Small tables with named rows and columns. After each table, cells are looked up by row and column.

kidus =
          nar  gezup    nin  vivupe  sarim
bur      3036  -1995   1935   -5579   -411
vem      3622   3488   -468    6829   4355
gubot    3989   4261  -1140    6495   3957
leneveg  2818   3554   -356    7366   4202
vas      1263  -2331   2245   -5611  -1119
mopivo   7262   2518   -899    2976   3978
kigaved  6364   3554   -943    4531   4087
roto     2883   4397   -859    6950   3738
vozab    8495   1025   -608   -1449   2630
kot      -320  -1823   2181   -5599  -2346

mopivo, vivupe => 2976
vozab, nar => 8495
kigaved, gezup => 3554
vem, sarim => 4355
mopivo, gezup => 2518
kigaved, sarim => 4087
roto, gezup => 4397
vozab, nin => -608
kot, vivupe => -5599
mopivo, sarim => 3978
vas, vivupe => -5611
leneveg, nin => -356

likeba:
,lezuru,kiduk,rik,tula,bav
botor,0.62,0.62,0.62,0.62,0.61
fitof,0.58,0.61,0.63,0.50,0.69
bep,0.62,0.61,0.60,0.57,0.63
legaka,0.58,0.62,0.60,0.22,0.72
sasu,0.61,0.61,0.62,0.62,0.60
badu,0.82,0.50,0.48,0.64,0.50
nub,0.66,0.64,0.62,0.63,0.59
dekelak,0.61,0.68,0.59,0.59,0.59
nel,0.52,0.63,0.70,0.69,0.69
mogokib,0.50,0.57,0.70,0.71,0.51
tadakup,0.59,0.65,0.66,0.65,0.64
bukoref,0.82,0.50,0.47,0.64,0.50
digil,0.61,0.62,0.62,0.61,0.62

What is the kiduk of bukoref in likeba?
0.50
What is the lezuru of nub in likeba?
0.66
What is the tula of bep in likeba?
0.57
What is the tula of legaka in likeba?
0.22
What is the bav of bep in likeba?
0.63
What is the rik of legaka in likeba?
0.60
What is the lezuru of bep in likeba?
0.62
What is the bav of nel in likeba?
0.69
What is the kiduk of sasu in likeba?
0.61
What is the kiduk of digil in likeba?
0.62
What is the kiduk of fitof in likeba?
0.61
What is the rik of botor in likeba?
0.62
What is the rik of nub in likeba?
0.62
What is the tula of dekelak in likeba?
0.59
What is the tula of sasu in likeba?
0.62
What is the kiduk of nub in likeba?
0.64
What is the bav of dekelak in likeba?
0.59
What is the tula of nub in likeba?
0.63
What is the kiduk of bep in likeba?
0.61
What is the bav of nub in likeba?
0.59
Row with the largest bav: legaka

tet:
         kefira   vok
guko       2.72  8.92
kef        9.42  8.22
bis        3.89  2.22
tad        7.83  4.50
lev        9.29  6.59
tik        8.54  9.42
sagasok    4.55  5.25
kal        1.70  2.12
vak        9.06  8.94
fefipe     8.45  6.09
talum      1.96  8.55

lev, kefira => 9.29
kal, vok => 2.12
sagasok, kefira => 4.55
bis, kefira => 3.89
tad, kefira => 7.83
kef, kefira => 9.42
kal, kefira => 1.70
tad, vok => 4.50
fefipe, vok => 6.09
lev, vok => 6.59
guko, kefira => 2.72
tik, kefira => 8.54
sagasok, vok => 5.25
talum, kefira => 1.96
tik, vok => 9.42
guko, vok => 8.92
talum, vok => 8.55
vak, kefira => 9.06
Row with the largest kefira: kef

Table suzit
	zodole	zag	bopa	kinep	mor	sigafab	kugo	kobiti	vaf	bar
buv	213	110	75	199	58	86	132	115	183	156
digadov	113	141	162	105	200	199	146	253	164	85
gobamov	119	144	156	51	164	196	173	139	127	215
muz	40	187	162	82	149	139	109	151	105	84
lek	163	88	124	206	92	87	116	107	143	176
dovoda	122	152	148	146	226	181	127	115	146	117

bopa of muz: 162
bopa of gobamov: 156
mor of buv: 58
vaf of lek: 143
sigafab of digadov: 199
kugo of lek: 116

piline
fields: mut, suma, nugubuf, kufolok, zasop, sumomum
kez: [47, 53, 63, 46, 36, 31]
nas: [47, 55, 57, 26, 35, 55]
garu: [46, 51, 52, 48, 41, 45]
vob: [48, 52, 81, 31, 24, 3]
mivan: [47, 55, 58, 43, 38, 45]
tizi: [47, 59, 55, 41, 39, 60]
veb: [48, 59, 68, 36, 32, 40]
midal: [48, 57, 67, 38, 32, 36]

suma of tizi = 59
nugubuf of tizi = 55
nugubuf of nas = 57
kufolok of midal = 38
suma of mivan = 55
nugubuf of mivan = 58
nugubuf of midal = 67
suma of veb = 59

Table tep
|  | rulefad | kubuna | naforuz | gevofaf | duf | bonu |
|---|---|---|---|---|---|---|
| nosidi | 46 | 70 | 6 | 46 | 40 | 50 |
| lotef | 29 | 24 | 72 | 56 | 76 | 51 |
| seg | 53 | 89 | 59 | 47 | 48 | 45 |

naforuz of lotef: 72
naforuz of nosidi: 6
rulefad of nosidi: 46
kubuna of seg: 89
bonu of seg: 45
bonu of nosidi: 50

davo:
        kap  bera  gizika
rezag   -15    47      26
zul      30   -20     -72
gitov   -67    54     -85
konena   47   -27     -92
zufu      0   -76      20
kibabo  -81   -57     -32

What is the gizika of konena in davo?
-92
What is the kap of konena in davo?
47
What is the bera of rezag in davo?
47
What is the bera of gitov in davo?
54
What is the bera of zul in davo?
-20
What is the gizika of zul in davo?
-72
What is the kap of rezag in davo?
-15
What is the gizika of kibabo in davo?
-32
What is the kap of zufu in davo?
0
What is the kap of gitov in davo?
-67
What is the bera of zufu in davo?
-76
What is the kap of kibabo in davo?
-81
What is the bera of kibabo in davo?
-57
What is the kap of zul in davo?
30
What is the gizika of rezag in davo?
26
Row with the largest gizika: rezag

kebal:
|  | supun | rimo | rileso | givo |
|---|---|---|---|---|
| dedabi | 173 | 152 | 128 | 138 |
| sonu | 68 | 45 | 215 | 87 |
| dufi | 140 | 136 | 139 | 138 |
| besi | 165 | 206 | 48 | 254 |
| bunesi | 155 | 131 | 117 | 124 |

supun of sonu = 68
rileso of besi = 48
supun of besi = 165
rimo of sonu = 45
supun of dedabi = 173
supun of bunesi = 155
rimo of dufi = 136
rimo of bunesi = 131
rileso of dedabi = 128
rimo of dedabi = 152
rileso of dufi = 139
givo of dedabi = 138
rimo of besi = 206
givo of sonu = 87
Row with the largest givo: besi

felodak =
	daponaf	zake	doreges	nabimo	tezuk	dugafis	mobazi	pipuv	nebi
zorob	0.0	0.0	0.5	0.0	-0.1	0.0	0.0	0.5	0.0
gel	0.0	0.0	-0.5	0.0	0.1	-0.1	0.0	-0.6	0.0
vog	0.0	0.0	0.1	0.0	0.0	0.0	0.0	0.1	0.0
zegu	-0.1	0.0	0.5	0.0	-0.1	-0.1	0.0	0.2	0.0
mul	0.0	0.0	-0.5	0.0	0.1	-0.1	0.0	-0.5	0.0
bos	0.0	0.0	-0.5	0.0	0.1	-0.1	0.0	-0.6	0.0
vof	-0.1	0.0	0.4	0.0	-0.1	-0.1	0.0	0.2	0.0
romo	0.0	0.0	0.5	0.0	-0.1	0.0	0.0	0.5	0.0
vem	-0.1	0.0	0.4	0.0	-0.1	-0.1	0.0	0.2	0.0
baf	0.0	0.0	-0.1	0.0	-0.1	0.0	0.0	-0.2	0.0
ripige	0.1	0.0	0.1	0.0	0.0	0.1	0.0	0.4	0.0
sefo	0.0	0.0	-0.1	0.0	-0.1	0.0	0.0	-0.2	0.0

What is the mobazi of vog in felodak?
0.0
What is the nebi of gel in felodak?
0.0
What is the daponaf of zegu in felodak?
-0.1
What is the mobazi of sefo in felodak?
0.0
What is the dugafis of vem in felodak?
-0.1
What is the mobazi of vof in felodak?
0.0
What is the pipuv of ripige in felodak?
0.4
What is the tezuk of mul in felodak?
0.1
What is the mobazi of zegu in felodak?
0.0
What is the nabimo of baf in felodak?
0.0
What is the doreges of ripige in felodak?
0.1
What is the daponaf of vog in felodak?
0.0
What is the tezuk of ripige in felodak?
0.0
Which row has the largest dugafis? ripige

